In the rows, 128 means zero.
Each run below is a few steps of one of 8 hidden systems, one row a step.
trace 1, K:
[[105 135 102  99 169 137 154 189 114 178 174 128 194 107 153 148  84 105
  131 120 102 162 112 150 134 126]
 [103 169 131  83 150 133 149 133 139 166 148 105 190 125 125 181  62 150
  147 160 152 135  98 101 119 111]
 [118 189 146 107 124 155 183 168 164 148 165 101 206  95 143 142 129 150
  147 116 115 149 116 141 151 142]
 [100 120 138 109 110 105 175 171 124 127 191  88 164  99 122 175  98 141
  175 147 120 168 113 123 138  90]
 [115 184 172 108  92 120 167 114 178 119 151 103 147 116 115 175 117 182
  177 127 143 124 124 103 155 101]
 [110 133 152 125  83 104 173 157 153 107 195 115 142  88 128 135 155 143
  169  87  98 148 154 132 186 123]
 [ 97 108 156 103  87  75 140 114 135 127 179 132  88 115 109 171 120 142
  192 120 137 123 140  92 159  77]
 [119 166 162 114 102 111 135 100 182 132 151 164 100 122 127 140 144 151
  163  58 115 103 167 115 188 118]]
trace 2, J:
[[ 97  93 110 117 132  83 108 113  97 132 138 159 128 146 160 102 150 104
   63  99 129  57 160 106 162 144]
 [136 152 119 118 169 150 101 117 132 178  96 195 117 148 155  95 147 102
   83  73 115  84 147 143 135 147]
 [137 115  84 147 198 126  99 139 104 118 100 149 151 160 145 119  86 115
   54  94  98 127 146 151 130 140]
 [130 138  99 112 173 149  94 108 106 148  89 127 172 147 135 102 100 119
   58 157 157  98 119 101 107 185]
 [164 159 117 124 188 192 122 154 122 175  83 136 156 136 128 116 104 117
  106 143 123 156  94 155  72 140]
 [151 120 100 149 166 143 112 128 108  96  89  89 149 151 110 154  64 140
  110 186 142 168  96 135  77 122]
 [151 141 137 129 109 174 132 121 126 120 102  78 149 110 101 113 135 139
  142 206 169 155  88 112  77 170]
 [149 133 149 140 111 158 168 170 121 130 122  94 122 118 119 147 143 132
  174 176 129 176  79 159  70  80]]
trace 3, C:
[[123 174 129 126 115 152 132 108 160 156 109 172 133 141 186 104 188 107
  108  90 131  71 140 164 149 158]
 [133 117 100 147 172 133 126 170 119 139 136 169 134 131 159 108 130 100
   95  56  68 142 156 180 149 128]
 [119 166 116 101 196 139 124 139 119 181 101 159 176 161 156 137  95 127
   63 109 128  84 119 123 119 114]
 [165 163 131 116 169 200 131 165 134 182 112 141 158 104 113  88 130 118
  125 114 107 166 114 143  99 168]
 [137 104 107 113 195 132 114 165  92 153 133 126 147 126  93 146  46 129
  118 137 110 182 117 113 100 107]
 [136 163 137  95 140 166 119 106 135 163 104 103 154 125  96 143  84 144
  147 193 177 138  89  89  84 149]
 [148  98 122 139 107 148 124 138 126 104 149  89 116  89  87 131 104 123
  194 170 128 213 114 130 108 156]
 [102 101 115 127 106  84 123  98 116  87 139  88 125 144 124 189  75 141
  154 191 166 132 109 106 121  98]]
trace 4, H:
[[159 125 116 175 133 153 128 144 121 100  89 144 114 144 159  80 190 109
   79  96  98 116 137 187 118 143]
 [137  93 118 138 186 109 125 173  78 137 109 153 119 156 129 115 119 123
   58  95  90 115 135 137 108  75]
 [160 155 139 122 167 165 107 117 119 169  61 164 112 156 123  92 152 130
   76 122 138  85 117 122  82 128]
 [178 123 129 140 178 179 122 178 110 153 104 139 123 111  90  86 122 126
  117 108  87 186 121 144  90 135]
 [143 105 126 103 178 137  96 129  87 166  96 133 111 142  81 132  73 130
  115 168 149 141 104  84  71 105]
 [166 130 126 134 121 189 104 114 123 140  90 113 117 115 103  94 139 111
  148 186 158 161  97 130  72 181]
 [141  69 104 146 132 128 122 158  86 102 136  91 118 115 101 139  93 109
  153 181 123 198 103 139  86 117]
 [123  95 109 141 105 114 107  88 100  95  93  94 111 155 133 140 125 116
  118 213 183 106  98 117  84 130]]
trace 5, E:
[[109  92 146 143  63  82 153 120 115  83 145 106  83 136 135 161 163 132
  165 161 147 114 116 131 123  70]
 [125 128 159 158  77  92 161 123 144  81 126 128  82 149 147 155 180 150
  148 111 122  99 132 153 141  59]
 [124 113 146 160 104  86 156 140 120  85 124 139  99 153 155 121 190 141
   90  84 101  81 150 154 146  74]
 [127 138 156 129 138 112 148 150 117 147 109 169 109 153 152 106 187 135
   73  73 105  64 143 136 131  75]
 [156 146 145 135 175 142 123 149 123 151  89 178 110 147 124  92 153 138
   70  58  91 103 147 136 123 106]
 [151 121 120 122 190 148  92 132 101 162  89 172 119 143 114  76 125 118
   56  93 111 105 146 110 113 149]
 [156 130 118 106 177 175  83 120 111 191  89 171 110 128 106  84 115 102
  109 126 134 130 122 112  92 168]
 [160 114  94 126 172 172  71 108 115 156  93 148 108 130 106 113  78  99
  139 153 136 173 117 134  87 172]]
trace 6, M:
[[116 135 148 138 102 104 150 125 121 116 112 144 123 153 167 100 205 133
   67 101 130  44 141 132 143 113]
 [131 136 142 130 131 137 145 157 116 164 114 172 118 138 168  85 207 105
   83  82 107  76 134 157 123 112]
 [143 140 126 122 178 148 108 139 119 173  99 190 121 143 142  84 147 112
   68  66  99  95 151 136 132 137]
 [152 136 126 105 172 173  97 133 112 186 100 163 136 120 112  65 137 110
   84 110 124 116 135 104 109 184]
 [149 120 105 105 171 182  93 141 114 192 121 160 128 106 116  91 105  84
  139 130 121 168 121 135 101 183]
 [149 133  93 119 175 167  76 102 138 153 111 144 132 125 106 132  52 109
  150 138 133 181 127 126 114 185]
 [141 128  99 127 136 160 100 105 136 112 126  92 157 109 102 135  69 124
  157 183 155 186 113 115 114 196]
 [121 117  94 137 119 137 127 126 133 101 143  83 155 119 136 174  73 116
  178 189 146 188  97 152 112 142]]
trace 7, Q:
[[124  64  74 138 165 118  81 125  73 139 112 155  97 155 148 122 102  72
  100 146 128 131 124 147  97 127]
 [145 157 129 112 152 172 105 101 123 177  71 138 123 153 128 127 121 119
  120 182 173 105  85 122  63 132]
 [184 111 113 169 165 172 104 149 112 111  80 130 100 133 105 103 123 118
  121 132 102 186 118 168  80 133]
 [123  96  96 151 120 121 124 122  91  99  96  99 129 162 162 150 128 103
  106 203 161 116  86 157  76 107]
 [175 161 167 142 120 180 150 141 132 121  76  96 130 125  96 104 165 163
  121 168 143 139  92 126  67 124]
 [155  76 124 182 122 108 140 161  89  52 113  93 106 139 114 117 149 140
   98 139 100 157 126 151 104  94]
 [117 123 152 129  89 107 151 115 107  93 108  80 143 144 126 127 166 156
   90 190 173  76 104  90 103 115]
 [169 114 180 139 113 135 146 157 113 103 116 108 105 102  61  74 178 170
  108 112 107 139 140  85 114 124]]
trace 8, Q, 8 rows:
[[138 148  84 141 145 159  90  81 145 105  90 109 163 143 143 134  82 118
  113 173 161 141 116 140 116 201]
 [144 107 124 123 117 171 143 172 107 157 144 109 125  92 118 114 141  94
  181 174 126 192  90 156  78 138]
 [139 141 137 159 126 118 142 121 140  92  97 120  95 168 135 192 110 153
  153 147 131 140  99 166  96  44]
 [150 160 126 168  98 152 136 101 161  55 100  80 164 129 136 115 150 152
  109 153 143 132 127 146 133 187]
 [123  91 145 132  82 124 180 190  97 118 173  93 133  90 130 102 194 115
  146 151 113 151 113 141 114 112]
 [121 151 175 133 111  89 167 129 138 100 117 118 115 159 121 166 144 185
  114 114 127  84 127 112 132  41]
 [138 135 137 143 115 117 127 114 143  71 129 104 159 115 108  87 147 164
   74  98 118 111 168  95 177 191]
 [ 93  67 137  91 106  88 148 166  78 159 193 126 129  91 120  99 158 106
  125 129 122 114 138  84 144 124]]
trace 9, E (8 x 26):
[[151 166 145 149 162 132 138 139 164 121 113 155 107 147 118 169  97 162
  151  66  86 157 139 163 138  67]
 [119 108 106 144 134  95 100  98 114  80 118 130 144 144 139  96 133 131
   48 103 127  83 168 105 170 178]
 [115 134 147  85 119 155 147 159 112 219 146 164 127 102 144  87 184  92
  139 123 132 103 112 123 111 135]
 [154 147 116 139 194 147 111 143 141 136 109 153 121 145 108 162  55 141
  140  88  90 181 131 154 119  93]
 [121 122  97 130 133 119  83  71 127  97 107 121 150 142 129 106 107 125
   75 142 158  94 151  91 151 208]
 [124 123 130  97 106 169 142 156 116 197 155 139 128  85 141  94 170  80
  174 155 137 147 101 141 101 159]
 [136 136 103 137 174 127 118 133 134 117 120 125 132 150 120 194  39 138
  156 135 115 182 112 153 110  82]
 [120 141 115 141  93 118 108  64 151  70 113  96 152 139 140 127 128 141
  105 160 171  96 140 108 155 198]]
trace 10, K, 8 rows:
[[146 163 124 142 158 137 112 119 174 118 128 167 123 127 125 129 104 142
  134  40  83 150 173 151 177 146]
 [ 94  68  97  94 122  99  94 114 100 149 183 135 125  97 114 117  96  87
  143 141 140 139 147  81 155 179]
 [123 177 136 100 125 162 120  97 161 199 109 179 102 142 160 149 135 103
  177 126 154 102 106 150 114 117]
 [116 133  81 142 175 120 122 146 137 117 149 146 168 138 167 150  77 112
  107  72  83 152 154 175 169 139]
 [ 81 113 109  77 125 102 117 106 103 165 156 116 170 124 139 141  92 111
  116 177 176  94 115  73 133 156]
 [125 194 144 111 133 168 172 157 153 188 123 152 158 133 179 134 165 120
  134 110 123 103 102 174 114 103]
 [110 109 105 130 173  93 151 177 105 106 160 106 180 134 132 166  65 143
   98 110  91 156 133 134 145  90]
 [109 163 164  79 112 128 147 113 137 156 139  97 172 111 101 132 123 166
  124 166 171  94 113  53 127 142]]
trace 11, Y, 8 rows:
[[138 107 167  98 136 115 131 148 112 147 148 121  97 104  50 136  96 162
  162 129 124 163 129  63 116  87]
 [131  54 133 118 123  93  96 125  92 116 156 131  72 108  66 115 101 126
  151 127 120 160 153  73 134 126]
 [111  77 136 115  80  92  90  79 120 123 150 144  58 117 102 128 134 112
  178 144 159 120 147  84 144 139]
 [121 114 134 144  70 100 109  75 165  83 153 140  70 117 123 136 146 127
  188 104 130 133 164 126 179 150]
 [104 108  98 155  87  90 107  80 148  67 146 132 116 138 169 133 146 110
  122 105 130 101 167 148 189 170]
 [ 94 164 116 127  86 119 137  89 164 116 143 134 160 134 193 130 166 114
  118 117 150  71 143 149 176 174]
 [106 188 121 129 130 133 162 135 172 126 145 131 193 132 187 149 135 132
  113  85 111 104 139 171 176 143]
 [108 170 105 115 176 131 147 149 132 139 130 120 221 142 167 139  96 137
   60 109 118 102 129 137 149 146]]
trace 12, J, 8 rows:
[[117  97  87 109 190 135 125 185  81 179 151 149 159 124 146 126  88  84
  107 120  99 158 117 150 110 119]
 [123 121  90 120 153 129  67  62 126 135  91 141 113 162 128 158  61 111
  130 170 173 119 116 112 107 153]
 [157 136  99 141 135 192 118 140 138 134 121 118 152  99 135  94 131  96
  147 144 120 186 116 170 110 208]
 [104 113  92 132 132 120 149 151  98 124 131  97 165 149 176 176 101 103
  127 192 146 132  83 167  90  92]
 [148 181 136 145  96 162 119  66 183 101  86 112 118 141 133 153 129 148
  169 166 171 128 109 142 113 154]
 [139 145 135 154 107 148 184 184 142  88 154  78 174 100 138 128 153 143
  141 129  96 176 117 173 131 128]
 [ 95 148 157 112  93  89 166 116 134 110 139  93 146 147 135 182 128 166
  134 168 164  86 104  99 127  69]
 [156 182 185 128  97 152 147 115 189 120 128 132 106 105  88 124 156 177
  177  86 116 142 145 115 152 130]]
trace 13, M, 8 rows:
[[175 145 139 148 179 161 118 148 132 143  79 155  91 151 103 140 102 143
  135 105  98 168 114 160  85  76]
 [164  96 132 142 157 127 104 134 105  88 111 104 128 116  56  90  98 162
   86 120 111 163 150  78 124 159]
 [132  74 130 109 128 131 119 146  73 155 128 110 102 117  94 119 124 107
  146 198 152 151  92  97  65 110]
 [163 121 137 152 126 141 111 117 148 109 112 141  58 130  92 155 100 137
  200 118 114 190 126 151 110  91]
 [136  79 118 152 112  87  93  90 115  48 125  97 103 132  84 127  98 152
  113 142 137 141 156  85 146 153]
 [122  88 136 136  71 117 136 116  97 109 118  98  90 132 131 131 169 112
  155 205 171 116  91 127  81 106]
 [148 116 128 180 107 118 133 124 146  73 113 138  67 150 144 156 149 128
  164 102 100 153 135 190 129  80]
 [131 103 122 164 124  84 112 100 110  51  95 111 116 165 126 119 139 154
   55 124 133  84 152 111 138 121]]
trace 14, Y:
[[151 132 111 152 137 128  99  99 162  68 131 108 129 122  90 152  61 156
  155 115 114 188 155 125 160 165]
 [105  76  73 128 111 122  98 109  99 114 149 108 146 115 155 113 118  73
  124 179 153 137 127 131 130 200]
 [103 166 136 115  75 134 153 100 166 135 147 111 136 124 162 178 133 124
  201 170 167 126  99 150 128 121]
 [135 139 121 169 119 115 158 144 152  44 143  75 170 123 128 155 108 166
  126 117 102 169 140 156 159 132]
 [ 93  92 101 120 117 103 148 153  79 116 153  88 189 124 165 113 145 105
   71 174 145  96 114 118 125 152]
 [103 171 172  90  95 130 189 154 143 170 162 112 159 109 139 154 155 150
  161 143 142 105 100 114 126  84]
 [131 125 144 134 156  98 158 177 124  93 156 105 161 118  95 145  93 178
  104  84  80 156 148 110 157  87]
 [102  77 123  88 143  95 118 142  67 153 152 121 151 117 107  96 120 122
   73 148 142  95 133  55 125 144]]
trace 15, C:
[[165 159 121 143 148 200 148 170 137 151 108 121 155 112 138 106 143 111
  138 137 107 179  98 184  88 149]
 [138 115 104 138 188 120 129 160 101 102 119  98 167 144 105 162  49 152
   92 139 108 173 117 127 108  98]
 [135 162 147 107 121 161 150 129 124 142 108  80 182 118 108 122 127 154
  111 197 172 119  86  91  85 153]
 [156  95 146 148 107 140 150 173 109  99 146  88 109  94  80 121 135 138
  172 154 109 204 111 133  96 111]
 [116 112 145 126 116  79 128 100 118  81 125  88 120 150  91 173  88 177
  125 167 160 113 122  73 121  84]
 [132 129 163 129  51 135 143 102 145 102 135  96 110  96 108  95 195 140
  161 162 161 117 125 101 131 171]
 [117  63 131 152  88  71 133 137 105  81 161 128  67 127 123 139 152 119
  153 111 107 137 150 135 149  81]
 [109 152 150 127  96  92 123  68 152 106 107 145 105 164 149 144 156 152
  106 115 160  45 146 104 157 111]]
trace 16, H (8 x 26):
[[167 104 103 170 152 160 110 152 121 118 104 154  87 134 135 110 137  94
  142 103  88 180 128 199 102 125]
 [125  89  81 129 189 109  80 116  82 130  95 146 125 169 130 138  66 109
   72 144 136 119 124 120 102 120]
 [148 146 107 135 143 186 121 131 116 162  84 137 145 135 164  90 163  87
  101 162 145 117  95 168  78 171]
 [159 113 110 161 173 148 136 176 104 114 105 117 125 143 122 148  95 128
  125 137  94 188 103 178  79  80]
 [140 131 111 132 165 134 100 102 104 113  71 104 149 165 115 132  89 146
   64 182 165 105 103  99  82 135]
 [157 131 130 141 121 178 159 176 107 129 112  90 162 104 129  83 177 118
  110 171 125 154  93 154  79 155]
 [146  98 143 147 141 109 147 161  91  99 108  95 108 145  93 155 109 156
  121 163 124 153  99 122  76  49]
 [154 123 142 146 109 138 110  93 116  84  77  93 122 139  97  90 156 155
   81 174 164 102 121  87  98 165]]

Name the system that made each run.
trace 17, 2 rows:
[[ 99 117 104 122  87 125 138 123 124 113 164  95 185  99 165  97 161 100
  111 157 148 112 131 126 155 210]
 [106 151 140  94 129 141 179 182 130 182 170 120 166 107 148 165 117 121
  174 142 121 152  92 147 113  83]]
  E
trace 18 (2 x 26):
[[135 135 149 150  69 146 166 147 153 115 151 132 105  99 153 108 211 114
  177 107 107 139 132 176 142 132]
 [115  81 117 151 117  68 114 109 118  74 141 126  77 153 124 179  92 134
  154 124 121 140 145 133 145  69]]
  K
trace 19, 2 rows:
[[132 117  78 143 156 165 135 173 104 140 132 119 174 121 174 111 127  77
  106 145 108 162 108 190 106 165]
 [123 166 127 118 142 148 147 127 128 150  93 109 157 160 152 176 103 136
  129 188 165 115  73 145  73  83]]
  Y
trace 20 (2 x 26):
[[ 95  93 120 105 151  80 141 156  72 127 148 101 172 139 125 139  98 140
   66 157 138  98 119  81 122  97]
 [119 143 181  75 106 131 161 150 128 178 164 115 141  85  82 112 147 155
  155 137 142 122 119  61 127 122]]
  Y
trace 21:
[[ 83  97  66 118 150  97 105 116 103 125 156 131 174 140 178 141  85  86
   85 136 136 106 142 132 158 168]
 [107 194 143  86 108 153 144  99 171 168 139 117 178 114 143 147 119 140
  159 156 171 106 108 106 138 164]]
  Y
trace 22 (2 x 26):
[[147 145 158 136 114 159 177 180 133 144 132 118 112 114 127 146 158 135
  180 137 109 170  95 171  87  65]
 [142 136 132 152 137 105 127 115 153  56 130  90 138 134  88 171  66 186
  136 118 115 171 144 111 152 112]]
  K
trace 23, 2 rows:
[[128 138 121  93 196 130 110 145 123 164 144 142 169 117  92 131  53 146
  103  92 107 150 147  84 148 143]
 [128 141 125  91 141 146  93  96 145 156 145 134 151  95  89 102  89 131
  136 121 145 137 151  68 158 213]]
  E
trace 24:
[[150 140 166 124 167 123 141 164 131 143 124 150 100 132  81 144 103 169
  134  73  86 152 137 117 123  53]
 [133  96 164 102 135 101 117 133 103 126 144 122 112 106  52  98 119 164
  105 113 125 123 155  38 139 129]]
  M
trace 25 (2 x 26):
[[142 102 151 124 133 113 108 129 114 129 129 165  91 117  95  68 166 135
   88  63 100 103 178  91 158 146]
 [126  97 135  93 162 121  98 136  98 197 134 194  80 126 109 100 128  99
  124  85 111 114 148  99 125 114]]
  E
trace 26 (2 x 26):
[[129 136 108 127 145 155 109 118 115 180  88 181 104 158 180 108 164  76
  103 128 140  82 111 170  96 131]
 [167 201 150 145 150 178 130 111 176 140  65 155 112 156 133 139 134 153
  135 103 125 126 115 168 103 106]]
  Y
trace 27:
[[113 133 140 144 109  99 152 141 142 122 142 167 101 144 173 131 183 120
  122  59  94  89 153 170 165  83]
 [122 165 138 123 153 116 132 126 149 137 121 170 146 146 155 114 149 142
   71  48 102  73 167 131 175 127]]
  C
trace 28:
[[ 90  89 125 124  89  87 166 162  88 117 170 105 157 117 168 107 188 108
   89 141 129  84 129 126 142 124]
 [131 167 190  96 136 124 167 153 131 163 122 138 136 128  98 117 158 178
   98  95 123  81 130  81 129  79]]
  Q
trace 29 (2 x 26):
[[113  92 102 157 102 110 160 166  91  91 135  89 149 139 177 141 158 103
  113 176 129 128  96 177 101  98]
 [126 156 171 133  88 122 188 147 128 104 117  83 153 136 133 142 176 170
  112 169 149  93  94 119 100  78]]
  Y
trace 30:
[[ 94  81  94  94 144 104  81 100  93 184 140 170  97 140 144 138  95  74
  137 147 154 105 126 108 122 132]
 [145 119  85 141 141 163  75  95 143 142 114 172  92 128 149 112 116  73
  159 111 124 157 141 172 129 187]]
  J
trace 31 (2 x 26):
[[125  67 127 146  82  99 114 112  90  84 128 116  94 123 121  74 190 113
   95 142 139  96 148 102 134 161]
 [126 107 173 106 100 113 134 126 101 160 118 153  73 129 109  90 198 128
  114 130 146  70 126  85 106  95]]
  Q
trace 32, 2 rows:
[[107 125 126 135 113  71 116  86 147  63 144 114 136 141 119 152  94 166
  106 101 130 103 171  89 193 136]
 [104 119 141  85  88 121 129 118 131 153 184 123 144  76 108  90 151 121
  149 129 145 119 149  71 167 194]]
  Q
